In the rows, zero is written as 128.
A single turn carries every row of the set below to another of its rows. Some are shown first; where does it send the rows asked next?
J378: [178  94 134 101 148  87 134 120 168  87 125 120 137 115 101 112  99 106
 109 129 108 111 117 129 122]
J913: [113 116 140 145 130 133 109 105  92 121 165 152  99 141 104 124 126 109
  95 109 133 102 137 116 158]
J472: [128 111 138 155 137 142 120 117  98 131 170 154 105 143 100 140 129 111
 113 106 131 102 139 111 161]
J521: [120 122 131 152 134 147 123 108  99 120 164 156  99 143 104 137 130 108
  98 104 136 111 138 115 145]
J62: [120 119 130 152 131 158 128 119 103 130 164 152  99 144 105 137 129 114
  95 112 135 119 146 113 146]
J690: [140  85 134  90 173 109 132 157 173 112 129 124 115 125 117 116 105 127
 127 145 109 115 108 130 106]
J451: [130 108 139 156 132 142 120 120  97 133 168 152 104 144  93 139 131 111
 108 112 126 105 145 107 163]
J163: [171  88 125  94 157 109 143 134 173 100 135 119 144 112 124 120  91 115
 116 125 116 117 120 135 117]
J763: [182  84 130  99 141 109 141 140 172 106 125 113 136 114 101 113  99 116
 103 145 105 124 132 126 124]
J265: [165  92 131 116 146 114 120 149 165 105 116 137 123 110  84 116 113  94
  97 175  93 123 137 127 143]
J49: [142  93 141  95 171  86 123 137 168  94 124 128 110 126 103 111 109 115
 125 138 105 104  98 128 110]
J421: [127 108 137 154 134 151 122 123  98 137 172 152 106 143 102 141 127 114
 111 111 130 107 143 110 161]
J505: [163  95 126  82 157 106 109 120 164 102 117 138 114 133 106  96 108 113
 112 144  91 109  90 109 133]
J327: [160 122 138  98 148  86 130 135 154  85 137 110 127 117 119 111 101 139
  94 132  83 102 103 119 140]
J52: [164  86 120  78 153 126 116 141 169 119 118 134 115 133 114  97 107 122
 110 154  91 121 103 109 132]
J809: [117 108 140 143 119 147 113 121  94 137 162 145  98 142  97 124 129 114
  90 125 129 114 150 111 160]
J300: [155 118 131  93 155 106 138 148 159  97 144 110 134 115 139 117  93 147
  99 130  91 107 106 122 136]
J782: [151 106 129 116 171  93 112 119 162  78 124 149 130 108 110 123 104  83
 113 138 111  98 109 140 133]
J979: [154  91 117  77 168 122 114 130 169 109 124 140 121 131 130 103 100 121
 120 134 101 110  90 116 127]
J331: [149  85 141  94 156  98 127 156 171 107 119 121 107 128  91 107 113 122
 117 158  96 117 115 121 114]
J509: [110 124 145 155 125 136 114 118 101 130 164 145  97 139  87 128 124 111
  99 117 114 107 144 108 159]
J700: [126 119 134 153 125 147 124 113  98 124 160 152  95 145  93 133 133 110
  92 115 129 117 147 109 148]
J507: [111 110 134 141 132 154 115 121  97 137 171 149 105 138 119 130 122 120
  99 110 139 109 142 118 155]
J470: [102 126 140 154 139 140 116 117 102 127 171 149 104 137 107 135 116 113
 108 102 125 101 138 114 154]
J981: [106 119 138 151 131 154 122 132 106 141 171 143 102 137 104 135 118 119
 104 116 121 113 150 111 155]
J80: [163 114 135  96 141 102 137 152 159 101 135 105 127 118 119 111 100 147
  89 147  80 114 116 114 143]
J586: [150  93 117 107 173 138 128 156 172 112 134 141 137 105 135 132  94 105
 115 149 117 119 127 142 129]

J763 turns into J378
J472 turns into J421
J979 turns into J52
Now these:
J49 turns into J690
J981 turns into J509
J521 turns into J62
J300 turns into J80
J265 turns into J782
J913 turns into J507

A single turn carries every row of the set below to another of its rows. Some are shown first; where does it send the rows asked next?
J855: [138 146 105 110 121 152 125 102 123 125 154 157 130 150  98 126 114 187
 127 149  92 109 137 128 109 111  97 102 130  95 131 116 117 150 119 169
 105 129 141 120 117]
J416: [ 97 140 105 144 125 139  97 131 111 148 143 161 126 109 115 146 150 141
 139 123 112 144 124 132 135 153 171 150 114 129  75 125 136 136 118 139
 107 117 121 143 103]
J515: [ 96 147 111 152 103 122 117 129 126 144 149 141 132 101 123 163 159 126
 155 112 101 151 125 130 132 165 143 133 124 121  80 127 125 129 139 156
 129 118 127 136 106]
J87: [113 139 104 152 113 148 101 148 119 135 135 148 134 102 109 161 141 132
 145 129 120 153 127 138 140 170 161 140 118 128  80 114 130 136 131 139
 122 120 115 115  90]
J640: [118 123 132 133 148  99 123 102 139 135 130 120 128 100 148 113 141 118
 158 105 132  98 138 125 120 107 122 107 148 121 144 153 123 128 150 118
 154 140 101 125 127]
J747: [130 136 151 135 118 121  99 134 138 135 137 165  95 129  64 114 116 126
 116 139 136 136 124 133 139 145 116 116 112 103 149 122 162 130 101 139
 129 147 130 120 104]
J63: [132 146 101 125 100 166 141 108 137 118 159 153 140 153 116 120 121 172
 117 169 101 117 118 141 104 120  87  93 129  98 117 120 102 149 135 127
 106 140 136 111 108]
J848: [151 132 110 127 108 165 153  99 139 126 163 150 138 133 108 117 124 154
 102 161  86 108 118 127 120 120  95  89 136 101 125 126 109 154 135 156
 115 123 150 106 119]
J436: [142 133 102 131 114 161 137 105 124 113 146 153 135 133  96 132  94 179
 119 156 106 120 136 116 126 120  98  88 133  97 141 116 108 147 129 157
 118 131 138  99 100]
J672: [128 137 122 130 145 119 105 105 128 132 139 124 123 102 139  88 126 116
 135 105 153 106 123 118 120 101 120  99 140 131 146 140 145 143 149 114
 147 126  76 116 126]
J723: [136 104 127 125 157 125 111 129 140 128 126 118 134  99 139 102 123 122
 148 117 151 107 138 125 135 103 132 113 153 120 149 135 136 136 141 103
 146 136  94 104 117]
J31: [137 155 116 114 104 158 140 114 122 123 160 156 124 145  92 119 123 168
 123 168  96 121 130 111 105 122  88  86 137 101 123 122 110 155 126 159
 109 131 146 125 113]
J865: [ 99 141 120 163 109 136 104 135 120 130 164 155 133 108 129 127 150 122
 127 120 123 155 121 148 133 158 156 155 126 142  72 137 127 123 116 148
 125 115 133 125 108]
J287: [ 92 131 105 148 108 160 115 145 133 133 152 146 140 109 126 128 165 128
 132 136 120 156 110 147 126 157 152 139 113 126  69 122 119 130 134 116
 109 127 121 133 105]
J173: [129 131 132 132 152 118 108 112 139 134 137 123 133 114 137  90 130 124
 143 131 145  95 117 125 106 104 124  98 158 134 144 154 141 141 137 102
 149 139  90 125 131]
J328: [ 88 142 123 147 120 146 103 140 118 133 161 151 131  99 122 141 154 125
 147 132 120 151 110 126 126 165 169 133 124 142  71 131 131 133 121 142
 119 123 124 142 109]
J313: [126 117 123 127 158 110  99 111 140 145 133 128 141 115 135  89 126 137
 139 107 145  97 123 128 122  98 124 120 155 123 139 140 153 147 133 115
 139 130  90 126 133]
J573: [ 95 149 109 140 115 148 100 127 107 132 162 144 112  97 127 147 145 124
 141 119 113 157 117 125 137 151 168 127 101 134  86 119 129 130 131 143
 114 109 112 133 100]
J960: [126 134 159 136 127 115  90 122 136 125 151 162  94 136  90 129 101 133
 130 143 134 123 115 142 138 139 132 113 113 113 156 132 162 123  93 129
 133 154 125 113 102]
J424: [115 137 115 151 115 159 116 127 130 136 157 155 140 101 128 149 163 118
 131 132 102 132 110 151 127 171 162 136 117 137  68 129 124 139 133 148
 122 120 126 115 109]
J145: [147 114 130 130 150 124 125 108 146 142 141 125 134 107 154 101 143 105
 132 129 128  89 118 140 123 108 134 111 152 131 131 150 131 143 146  97
 144 133  99 107 127]
J321: [114 113 125 134 146 136 119 115 150 121 142 132 152 113 155  83 134 128
 135 123 153  99 115 143 112 106 116 110 148 126 128 143 127 140 145  91
 139 148  93 114 125]
J523: [144 151 112 129  96 148 141 112 123 121 164 154 119 149 100 108 122 163
 103 160  97 128 141 132 115 111  89 110 135 104 124 130 101 137 118 156
 111 123 160 114 112]
J641: [132 149 107 133  98 127 152  88 122 130 149 155 126 135 108 140 118 165
 130 142  90 114 137 110 121 119  83  85 139  93 132 132 102 146 140 158
 122 131 144 121 109]
J489: [140 160 110 105 101 157 132 105 115 113 167 149 115 139 109 123 113 162
 128 144  99 123 135 114 113 114  86  84 124 101 132 107 115 156 135 166
 109 122 128 108 107]
J443: [141 133 132 137 140 106 107 111 141 128 147 122 130 127 149  87 129 121
 133 123 142 101 129 150 112  97 116 123 159 134 140 157 134 129 129 108
 150 133 103 108 128]
J802: [115 125 168 129 129 123  96 135 137 118 154 173 105 124  87 116 112 126
 134 128 143 129 126 136 142 150 124 123 115 111 138 120 162 130  95 153
 130 154 132 111 106]

J321 turns into J287
J489 turns into J672
Now these:
J523 turns into J443
J436 turns into J723
J145 turns into J424
J313 turns into J416
J515 turns into J641
J747 turns into J960
J328 turns into J31

A single turn carries every row of the set below to another of its rows. Some are shown first; where does it send the rows asked next?
J877: [129 100 118 123 156 116 149 121 154 127 135 150 115 116 152 109 120 122
 139 119 134 115 177  79  76 130 157  95 144 126 133 107 136]
J715: [133  92 146 127 105 145 112 137  97 138  72 164 139  77  94  99  90 103
 141 173 102 115 157  79 126 146 135 148 175 140 133 106 107]
J24: [140  96 139 126 118 145 133 148  89 133  71 164 157  90 102  84  96 124
 146 158 113 124 167  85 142 142 145 160 193 137 143 117 119]
J692: [110 108 127 141 149 117 154 117 145 113 129 177 112 115 135 104 111 117
 125 115 124 100 185  68 115 151 127  96 137 115 127 113 141]
J11: [145 111 110 118 151 135 141 116 147 123 135 143 128 102 163 108 143 131
 143 109 122 123 173  84  98 134 174  83 155 139 151 115 164]
J799: [126  90 126 133 171 131 125 102 131 136 114 146 142 124 153 109 119 144
 149 113 133 102 156  62 127 125 156  66 160 135 131  97 125]
J596: [138 102 137 119  98 163 107 134  91 130  66 158 152  57 104  97 111 104
 142 158 100 135 148  94 142 156 159 135 186 143 143 115 126]
J593: [138  88 123 134 149 148 136 106 133 112 121 173 112 117 143 104 116 134
 146 110 146  77 158  75 112 142 158  65 170 140 141 117 110]
J794: [133 106 119 117 147 137 122 115 154 126 138 151 108  80 162 117 134 112
 143 118 117 114 157  83  82 135 174  78 140 136 146 110 150]
J838: [137  97 131 122 109 138 126 139  94 114  70 155 157  64 112  95 102 101
 147 170  85 137 168 100 128 153 158 153 170 149 156 128 131]
J324: [133  86 118 139 152 123 153 110 135  97 128 168 113 125 143 106 110 122
 140 117 137  92 178  85  94 147 145  83 149 142 147 131 110]
J755: [118 111 132 138 148 144 140 114 141 128 122 179 114 109 135 101 121 133
 130 104 135  87 166  56 138 147 143  75 163 113 122  99 144]
J91: [112 105 109 127 156 114 142 108 150 133 121 154 118 140 143  95 120 119
 122 116 128 122 183  72 103 141 146 100 147 129 138 113 105]
J113: [115 113 105 119 142 137 108  95 151 126 127 151 110  86 158 110 141  99
 128 121  97 127 156  81 105 154 172  76 134 145 158 120 128]
J626: [136  96 118 131 144 147 122 104 133  97 136 171 103  82 152 118 127 111
 144 117 117  93 155  89 101 154 162  68 142 153 165 136 129]
J844: [114 104 116 124 153 141 122 104 149 150 115 160 109 127 144  96 126 129
 128 111 135 106 156  60 116 137 158  79 165 126 129  97 102]
J758: [150 103 136 123 101 163 104 132  91 134  72 156 153  64 105 100 113 111
 145 163  90 123 154  86 147 150 154 138 187 153 148 112 134]
J392: [115 109 123 132 132 136 126  98 146 106 115 164 115  71 148 117 128  99
 136 124  98 103 164  74 118 163 165  56 137 131 135 108 156]
J926: [138 104 129 121 106 142 125 133  90 121  75 157 159  66 106  98  99  97
 145 173  88 140 166  97 135 154 143 150 170 145 158 128 135]
J322: [141 102 133 127 101 141 118 135  95 122  76 152 153  68 104 103 105  97
 143 172  83 137 172  94 130 156 140 152 167 154 155 123 132]
J677: [125  91 145 122 113 142 118 147  96 133  73 170 137  70 101  93  88 104
 143 167 108 117 152  84 126 143 143 159 175 134 139 114 106]
J44: [147  97 138 129 107 144 130 139  91 135  68 155 159  98  96  91  99 120
 141 163 106 125 175  83 141 145 135 154 190 143 140 111 119]
J183: [111  87 125 135 171 105 131 105 138 121 122 148 131 119 150 117 107 117
 143 129 120 113 167  70  97 132 141  83 127 135 136 108 116]
J900: [141  98 138 117 108 160 111 136  92 128  63 159 153  54 112  94 107 109
 150 164  93 123 149  91 143 150 169 137 188 147 151 115 130]
J150: [132 108 114 131 171 126 127 106 130 117 133 140 147 109 161 114 135 134
 145 113 109 129 171  80 127 135 150  87 135 149 164 126 157]
J736: [131 114 113 135 137 134 149 101 141 100 113 154 139  97 151 107 137 122
 135 113 103 114 187  81 135 162 165  61 152 134 141 117 175]
J426: [137 100 136 124 106 150 128 143  89 134  67 161 159  89  97  88 102 119
 137 151 118 135 166  89 145 151 143 153 192 132 135 113 118]
J978: [137 101 130 121 100 143 123 137  92 118  70 154 157  68 105  98 108  98
 138 162  94 150 170 103 131 160 151 150 172 143 150 126 131]
J425: [150 101 109 133 147 148 140 105 129  95 132 163 126 105 155 106 137 132
 144 105 124 101 173  91 120 152 162  72 158 157 169 141 143]
J811: [125  95 144 124 104 145 116 141  94 134  71 168 142  73  96  97  93 100
 136 161 112 131 155  90 125 151 139 154 174 131 133 112 105]
J620: [126  94 141 123 110 143 120 137  93 136  71 169 145  73  97  96  83  99
 145 174 107 121 154  82 126 146 136 148 176 133 140 112 109]
J226: [142 102 134 120 105 163 111 131  89 133  70 162 155  58 107  97 104 106
 149 168  95 128 148  88 145 151 153 136 185 145 152 117 132]
J585: [140  98 134 123 112 147 133 138  88 134  67 162 163  91  98  88  92 116
 146 165 111 127 165  83 143 143 138 149 192 135 141 114 122]
J566: [118 100 127 127 165 140  98 101 135 128 133 152 121  80 159 125 129 119
 148 118 107 110 140  69 118 133 157  71 130 145 156 111 139]
J398: [132 119  97 119 146 144 122  97 144 126 122 142 132 106 159  98 151 123
 129 108 104 133 171  81 128 151 178  77 157 148 162 123 145]
J79: [135 102 122 120 155 140 133 118 151 140 127 153 115 109 154 105 127 135
 143 111 143 100 157  70  95 126 169  79 166 125 128  94 136]

J877 turns into J11
J226 turns into J620
J183 turns into J150
Now these:
J715 turns into J322
J24 turns into J900
J736 turns into J755
J844 turns into J113
J811 turns into J978
J425 turns into J593

